One turn moves each row of this set onto another row. After a few examples, where does it send each row asked below?
vura: [ -7 -15   8  -5  -8  -3   9  -2  11   8 -19   4 -18]
gemo: [  1  -4   9  -5   6   3  17 -20   3   7 -12 -10 -21]
Muki: [ 10  -2   1 -15   9  -9  12   1   0   7 -17 -10 -16]
Guko: [ -3   9  -6   4   3   7  19 -10  -8   5 -10   7 -27]
zanin: [-10  -9   0   3 -11   1   8   2   5   8 -20  12 -19]
tataz: [ -7  14  10  -5 -11  -9  -3   7  -1   3 -16 -11 -19]
gege: [  6   5   4  11  -2  -1  13  13   4   0  -6  -2 -30]
kula: [ -1  13  -4   0  -2  -3  13  -1 -17  -1 -20  -5 -12]
Reg: [-12 -11  12 -11  -6  -7  15  -2   6   1 -17  -2 -23]
Ger: [-15  -4  11  -2  -9  -5  20  -2  -2  -5 -15   2 -24]
zumi: [  5   6   3  -3  -3  -9   0  15   3   9 -17  -4 -32]
Fipi: [ 12   5  13  15   2  -9   6  -2   3   0  -9  -9 -22]
lav: [  6   3   7  -2   7  -9  21  -6 -10  -4 -16 -11 -15]
bufed: [-12  12   3 -14   1   0  12 -13  -9   4 -14  -7 -22]
Riz: [ -3   6  -2   2   0   4   3 -18  -1  14 -17   9 -11]
lum: [  6   0  -1  -8  -9   4   2 -16   5   4  -6  12 -24]
bes: [  8   4 -11   7  -1   6  12   4  -7   7 -17   2 -11]
matef: [ -1  10  14   8  -6 -10  -4  -1   5   4 -11  -1  -7]
lapo: [ -1  17   7   0  -7 -10  -6   3  -4   3 -16 -13 -19]
rab: [  9  -1  -3  -3   3  -1   5  -2   4  12 -17  -2  -1]
Nimi: [  5  -2   6 -11 -10   1   7 -19  -3  -2 -13  -2 -33]
nute: [  7  11   2  -4   1 -11  -2  11   4   8 -12  -6 -29]
tatuf: [  0   6  -5  -8 -14   9   4 -13  -1   0  -6   8 -26]
fak: [-16  -1   4   3 -13  -1  13  -1  -4   0 -18  10 -20]
Zepa: [  0   4   2  -7 -15   7   7 -19  -6  -5 -10  -1 -27]
luv: [  9   9   0  12  -2   1   7  10   2   3  -7  -9 -29]
vased: [  8   0  18  15  -3  -6   9  -2   6   0 -10  -9 -19]
pavuf: [ 4 12  9  8 -3 -7 -4 -2  6  4 -6 -6 -8]
vizu: [  7  -3   5 -15  -7  -2   1 -19   3   4 -12   6 -28]
Fepu: [  2  -3  -4 -12   5   4   5  -8   3  19 -21  -1 -27]

Riz moves to Guko
lav moves to Muki
tataz moves to vased
Now find these:
fak moves to Ger
Fipi moves to nute
vizu moves to lum

One turn moves each row of this set onto another row. After a few examples, where does it send each row asked below?
Pozu: [  3  -9  -9  -6 -10  -4  -4  11  -6  -2  -8  -6  18  -8 -10   2 -15   7
 -10   4  15  -5  -9]
zez: [  7  -1   2  -6 -13  10  11   1   1   6  -8  -7  16  -7  -6 -16   7  13
 -13 -18   4  16   6]
Fuv: [  4   3  -3 -17  -5  -9   5   6   0  -4 -12  -8  18  -5 -13 -13  -2  14
 -16  -3   9   4   3]
vem: [ -2  -3   0  -8 -12  11  17   3  -7   5  -6  -8  10  -9  -9 -20  10  10
 -13 -19  10  13   2]
fome: [ -1  -5 -11   2  10  -1  -5   8  -4   6 -12   3  -2 -22   5   4 -17   1
  -2 -18  12  19  -6]
sar: [  3 -13 -12  -7 -14   2  -2  12  -8  -1  -4 -11  10  -7  -9  -5 -15   7
  -9   7  20   0 -11]
Karut: [  0  -5 -13   4  13   3  -3   7  -3  -1  -9  -5  -1 -26   7  -2 -16   3
  -1 -15  15  20  -2]
gal: [  0   6   2 -18  -6  -8   4  10  -1  -2 -11 -11  10  -4 -13 -13  -4  16
 -18  -1  10   4   2]
Fos: [ -8 -16   0  -4  -8  12   0   4   4  10   0  -5  12 -10  -8  16  -6   1
  -4  -3  12  -2  -8]
nupuz: [-10 -16  -2 -11  -4  14   6   8   5  12   2  -7   7 -10  -7  12  -6   2
  -2   0  21   1  -7]
badas: [-17   0 -21  -7  14   4   6  -2   3   8  -9  -8  -5 -18   2  -1  -8  15
  -5  -8  10   3  -7]
lem: [  7   1 -23   7   5   2  -3   3  -1   3  -5  -4   2  -9   1 -15 -11  25
  -7 -15  13   7 -13]
Zofig: [ -1   2  -1 -16  -4  -9   5   7  -3  -9  -8 -13  10  -8 -15 -16  -2  11
 -16  -1  18   9   2]
lekom: [  2  -6  16   2  -4  16   5   9   3   9   1  -3  11 -13  -8   3  -2   4
  -4 -21  16  15   5]
nufat: [ -7 -15   2 -10  -5  17   1  11   2  11   0  -4   9  -9  -7  13  -6   2
  -3  -5  13  -4  -7]
noku: [  1   1  -3  -5  20  -2  -7  -1   7  -1  -7  -4   0 -10   1  -9   6  20
  -7 -17  17  17 -11]
rupu: [  5  -9  -6  -7 -11   0  -4  18  -7   0  -5  -8  13  -8  -7   0 -18   8
 -10   5  14  -4  -9]
gulo: [  3  -2 -22  10   5   4  -1   0  -6   5  -9  -7   4 -13   5 -15 -10  23
  -5 -12  19   8 -15]
Tetof: [  3   1   5  -5 -15  10  10   4  -5   8  -9  -8  11  -5 -10 -18   5  15
 -13 -20   6  13   3]
kimun: [ -2   0  -5  -6  21  -2  -5  -3   4   0 -12  -6   2 -13   0  -9   2  18
  -4 -14  26  18  -8]
Mok: [  2  -8  12   3  -7  15   6   3   8   9   2  -5  13 -14  -5   7   0   4
  -6 -17  12  17   4]
sura: [ -3 -12 -11  -5   6  10  -4  -1  -6  11 -15   1  -3 -12   7  -7   7   7
  -4 -22   6  17 -16]
fol: [ -4 -13 -17  -8   7  14  -2  -3  -7   8 -17  -3  -1 -13   6 -12   4   8
   0 -20  10  15 -11]
Luk: [  1  -8   9   4  -5  15  13  10   1   9   4  -4  12 -17  -4   0  -2   2
  -4 -17  21  19   3]
Mubir: [-12   1 -24  -9  12   0   3   1   5   9 -10  -2  -6 -13  -3   1 -14  15
  -4 -12   7   2  -6]

lem moves to Mubir
sar moves to nupuz
Now find these:
fol moves to kimun
Fos moves to Mok
gal moves to rupu

One turn moves each row of this set onto another row. After a few examples, where does it send each row asked below?
kezir: [ -2   0   7   8  -3  10   0  -2  -5   9 -14   1   9  14  -7  -6  -1 -10]
Rugun: [ -6   4  -3  -8   3   9  -1   6   2   6   9  14   4  -2   9  -8 -10  -7]
tezup: [ -3 -10   7  14  15  -2  12  -4   2  -4   2  -2  -9   9  -3 -15   5   5]
fub: [ -4  11  -2   8  12   0   5 -10   2  -1   5   9   3  -6   9  -3   6  20]
Faf: [  7  -7  -1  -4 -11  -2  -5  -4   1   9  -9   0   0   8 -14   8   0  -2]
lazi: [ -9  -9   5   8  14  -8   6  -5   2  -3   4   6 -13  10   2 -13   6  10]
zevi: [ -4  -9   1   1  -6   8  -7  -6  -7  10   3   2  -4   6  -4  -2  -7 -18]
mopo: [ 14  -6   3  11  -1   1   8 -21   5   1   5   0  -2  -3   7   6  11   8]
sored: [  2 -16   4   5  10  -7  12  -2   7  -3  -3   9 -12   9  -4 -16   3   0]
pip: [  7  -3  11  11   3   9  13 -14   2   2  10   0   5  -5   8  -1  10  14]
Rinen: [ -2   0  -3  -5   6   5   9  -3   5  -1  14  16  -2 -13  12  -7  -2   8]
Vonav: [-11   2   4   2  -4   3  -5  -2  -7  10   1  -5   2   2 -15   1   0  14]
Vavit: [ -2   2   6   5   0   7  12 -13   4  -1   4   5  -2 -12   4  -8  10  20]
Gazo: [-13   3  -1  -4  -8   6 -10  -3   0   2 -11   6  -9  11   2  -2   0  -7]
kip: [  6   5  -9  -3   0   4   4   1   8   2 -12   9   2  -4  -4 -11  -7 -12]
Ped: [ 11 -12   5  -6  -3   3  14 -11   8   5   2  18   1  -8   7  -4   6   7]
Sisaz: [-10   1   7   3  -2   9   0   1  -7  11 -12   7   8  10  -8 -11  -3  -5]
Nutip: [  0  -5   1  -3  -1   0   8 -15   4   5   7  16  -5 -13   5  -5   7  16]
ruk: [-11  -4   2   4  -3  11  -7  -6 -11  11   8  -1  -3   3  -5  -5  -7 -12]
niv: [ 16   0  -7   2   4  -6   5 -11  11  -2  -6  14   1   2  11   5   5   2]
Zifo: [  2 -16   7  11  13  -3   8  -5   3  -5  10  -2 -12  13   4  -8   4  -2]
zul: [  9   5   0  17  11   7  13 -10   2  -3   4  -5   7  -8   0  -5   2   7]
Bedi: [ 12  -3  -6  -3   4   0  14  -6   9   0  -3  17   2 -12  -1 -10  -2   2]
Kemek: [ -3  -1   7   5  -8  13  -1   1  -2   2   3 -16   2   5 -11   4   0   5]
lomob: [ 16  -7   2   2  -6   2  13 -15  13  -2  -5   7  -3  -4   6   1  11   5]
bavo: [ 4 -6  7  1 -8  6 -5 -1 -1  6  1 -7  5 15 -2 14  2  0]
bige: [  3 -14   3   8  11 -10   6  -7   6  -4  -1   5 -14  15   3  -6   7   0]
kob: [ -6 -17   5   1  12  -4   9  -1   3  -2   9  10 -14   7   3 -14   2   2]
lukef: [ 15  -2  -1   9   5   7   8 -10   8  -6  12  -1   1  -1  15   7   2  -3]
sagil: [ -2  14  -4  13   7  11   3  -2   0  -1  -3  -8   7  -3  -4 -11  -5  -3]
ziti: [ -1  -8   2 -13 -14   7   0   5   3   5  -4   4  -3   1 -12   0  -3   0]
Sab: [-11  16  -8   4   9  -2  -9  -5  -4   7   1   8   4   0   4  -5  -3   6]
Kat: [-13   6   2   5  -6   9 -11  -6  -3   1  -8  -3  -6  13   2   1   2  -5]
kiz: [  8   7 -11   5   4  -5  -8  -9   4   5  -7   7   3   9   6   6  -2 -10]
Vomin: [  6   4   0   8   5  12  -1   0   2   1   9  -5   8   7  13   3  -6 -13]
zubo: [-12  -4   6 -11  -8   5  -5   5  -3  10   4   7   2   4  -6   2  -2  10]

tezup moves to Zifo
sagil moves to Vomin
Faf moves to ziti
Now find these:
pip moves to mopo
ruk moves to Kat
lukef moves to niv

One turn moves each row of this set onto another row. After a few examples, where does it send each row asked below?
ketu: [  1  -3  -2 -23  -2   3  -1  -5  -9   7   0  -7  -9   8   3   5   3   4
  -1   4]
kibe: [-12  -4   5  -1   3  -5   2   6  -6  10  15  -8   0  -9  -8  -9  -6  -6
   2  -7]
Zozik: [ -8  -7  -1  15   2  -9   3 -10  -3 -12  -8   4  -8   4  -1  -9   1   1
   2  -7]
fopav: [  0  -8   4 -15 -12   0  -2   7  -6   0  -1   0  -3   2  -6   7  15  10
  -9   0]
fod: [ -6   3  -3   1   6  -2  -9  -4   6  -1  16   6  -4   4  -3   5 -11 -10
  -2 -15]
fafe: [ -1 -10  -5  -2  12   0  -5   0   4   8 -12   4  13  10 -11   3  -1 -10
   2   2]
nep: [ 12  -3   0  -2   0  -1  17  -1   2   0  -4  10   4  -1  -3   0 -15   5
 -11  -5]
muga: [ -8  -7  13   6   1   3   0   6   9   3  -4  -8  -1 -14  -1  -2 -10   0
   2   1]
Vemor: [ -1 -14   9   5  -1  -6 -11   7   4   8   1   8  14   2  -8  -3   1   3
  -3  11]
Muze: [ -1  12   0   6   6   2   3   6  -1   6  -1   7   3 -11  10  14  -1  -5
  13   0]
lisim: [  1  -1   5   0  -2   3   4  -2   0   1  -1   6  -2   8  -5  -3 -12   2
  13  22]
zaku: [ -6  13  -9   5  10   4  -5   0  -5   1  -8   2   8 -13   0   9   4   2
   7   6]
fuve: [ -5  -5   4  -6  -8   5   6 -10   2  12   7   1  -8  16  -2   5  15   6
   2  -1]
zaso: [ -2   4 -10  -3  -5 -10  -1   0  -7  -3  -6  -5  -1   0 -14  -1   7 -15
 -13  -4]
zokav: [ -6  -2   4  -8 -10  -4   2  -2  -7  10   6   6 -19   0 -13   1   9  -2
   6   6]
vom: [  0   3  -8  12  11  -4  11  -2  -7   4  -5   5   5 -11   2  10  13  -1
   5   3]
zigag: [ 3 -9  8  3  8  3 10  9  0 -4 13  6 -6  7  8 -8  7  6 -1  2]
Pifof: [ -5   0   4 -14 -24  -4   1   1   1   4  -8   5 -11   2   2   4   5   2
   6  -2]
Pil: [  5   0   3   0  -6  -9   9  -2   0   5  -5  12   1   6  10 -18  -7   5
   3  -8]
bof: [-10  -6   3  11  -6  -4   3 -10  -8   3  -8  -4  10  17  -3  -2   4  -3
  -6  -9]
mem: [ -6  -6  -3  -8  -1  -7   2   2   7  -2   2 -14   1   2  16  -2   6 -10
   2  -9]
zomup: [ -5   4  -3  -6  -4  -3  -5  -5  -9   4   6   9   0   3   2   3 -21  -3
 -14   2]
zalas: [ 3 17 -5 10  2  1  5 -7  3  2  1  1  6 -9  9 14  4  2 -1 -6]
Vaga: [ 3 10 -6 11  1 -2  8  1 -4 -7  0 13 10 -5  1 13  6  8  7 -3]
bif: [-10   8  -4   1 -18   7   4  -2  11   3  -1  11   6   6 -13   6  -5  -1
  -8   4]

Pil moves to kibe
fopav moves to Pifof
Now find these:
vom moves to zalas
fod moves to fafe
zigag moves to mem

One turn moves each row of this set onto another row. After a few examples, where does it send each row asked below?
binu: [ -7 -22  -8   6  -9 -12   2   5  15  -4  12   7  21]
Fako: [-10 -12  -8  -3  -3 -10  17  10  20 -12  12  -3  11]
Romuk: [-15  -4 -12  16  13   0  -5  -3   8  -1  12   0  -3]
Zoma: [-24 -12  -7  -1  13   5  -1  -1  22  -4  15  -7  10]
pagu: [-17 -24 -12  10   6  10  12   9   0  -2   8  -1   3]
Sano: [-19 -24 -15  -2   5   2  15  12  11  -6  10  -5   7]
refi: [-15  -6  -6   3  -6  -3 -12  -2  19   2  21   7   8]
zeme: [-23  -2   0  13   1 -16   2  15   7   7  14 -13  12]
vusa: [ -4 -20  -8  19  -5  -6   2   3   5  -2   8   9  16]
sego: [-14 -23 -14  -4  -4 -10   9  12  17  -7  13   0  13]
danu: [-25  -6   5  14   1  -8   1  13   5  10  14 -13  14]
durun: [-15  -5 -14   0   7 -12  -5   1  23  -7  17  -2   4]
Lan: [ -9 -21 -10  21   1   5   5   4  -3   1   7   6   6]
tupot: [-27 -17  -2   0   9   1  12   0  17   1   4 -11  -3]
Fuf: [ -6 -10  -3   4 -15  -8   9   4  16  -6  16   8  15]
Guton: [ -3 -12   4  19  -6  -1   7  -2   9  -3  10   6  19]
lubir: [-26  -5   4  10   0 -10   2  14   8   9  16 -14  14]
Nofu: [-24  -3   3  11  -4 -11   0  15   4  11  18  -9   9]
sepe: [-26  -4   1   9  -3 -10   2  17   5  10  17 -12   7]
Safim: [-5 -8 -4 23  3  3 12  2  0 -4  6  2  3]
vepeg: [-22 -13  -6  -6  -1 -14   9   1  24   0   8  -6  -1]
Dinum: [-23 -14  -1  10   3   7   7  -3   6   8   6  -3  -8]
fil: [-19 -17  -5  -1   4   7  19   9  15  -8  11  -8   8]
domed: [-15 -12  -5   9   1  13  18   8   2  -3  12  -1  -2]
lud: [-14  -8  -1  15   8   2 -11  -9  16   0  14   1  15]
Mireg: [-13  -9   1  20   1  -5   1  -8   5   7   3   2  -4]
vozi: [-24  -3   0  13   4 -13   3  15   5   8  14 -15   9]
gilu: [-16 -14   2  -1 -12 -16   0  -4  24   4  11   2   8]
Gonu: [-11 -12   5  15  -5 -12  -1 -11  16   6   5   2  11]
gad: [-23  -9  -9   2   6  12  -3   1  10   3  20   1  -5]

Gonu moves to gilu
Safim moves to Guton
Now find these:
vusa moves to binu
sepe moves to vozi
lud moves to refi

One turn moves each row of this set onto another row. After a few examples, where does it send each row asked below?
zir: [  2  -1  14   2 -10   6   4  -5  14  -8   7   7  12   2]
momit: [-17   0   2  14   5   6  10   7   4  -5   7   2  -2   2]
vosug: [-16   2   3  11   5  -1   8   1  13  -7  10   1   0   4]
Dif: [-3 -7  8 -6  5 -2 16 -1 17 -7 11 -1 -3  1]
Voz: [ -2   2   8   5 -14  11  -2  -3  15  -5   3  12  10   1]
Bemal: [-7  4  8  9 -7  3  0 -5 18 -9  7  8  9  4]
getum: [  1   2   9   6 -11   9   3  -8  18  -5   2   4  10   5]
luzi: [-6 -3  5 -4  1 -3  9 -5 25 -7  9  3 -2  2]
mak: [  9  -1  -8  -8 -10  -7   2   7  -8  -2  -7  -1 -13  -8]
pavok: [-13   3   4  16   3   6  10   1   7  -4   5  -3   1   6]
Vafog: [ 11   1  -6  -6 -16  -4  -3   5  -9  -2  -8   2  -7  -8]
dofim: [  5  -1 -10  -2 -12  -6   1  10 -12   0  -7  -1  -9  -7]
konug: [  8  -2 -10  -8 -13  -7   1   8  -7   0  -7   0 -10  -8]
tora: [  5   2  -8   0 -11  -5   0   8 -14  -1  -7   0  -9  -7]
Las: [-2 -4  4 -4  4  1 15 -4 22 -3  5 -4 -5  4]
gofol: [ 10   2  -7 -13  -7  -4   2   8  -2   1  -4   0 -14 -11]
povof: [  9   0  -8  -4 -16  -5  -3   8  -9  -1  -8   1  -6  -8]
Tufit: [ -3  -7   2 -10   1   1  12   0  23  -5   7   3  -8  -1]
sala: [  1   6  -8   0  -6  -2   0  12 -13   1  -4  -1 -11 -10]
nani: [ 10   7  -4  -5 -16   1  -6   7  -7   0  -6   5  -3 -10]
vef: [-12   0   9  14   3   3  10   3   2  -7  10   0   5   3]

pavok moves to Las
Dif moves to zir
nani moves to sala
Now find these:
luzi moves to Bemal
mak moves to Vafog
Tufit moves to Voz
dofim moves to konug

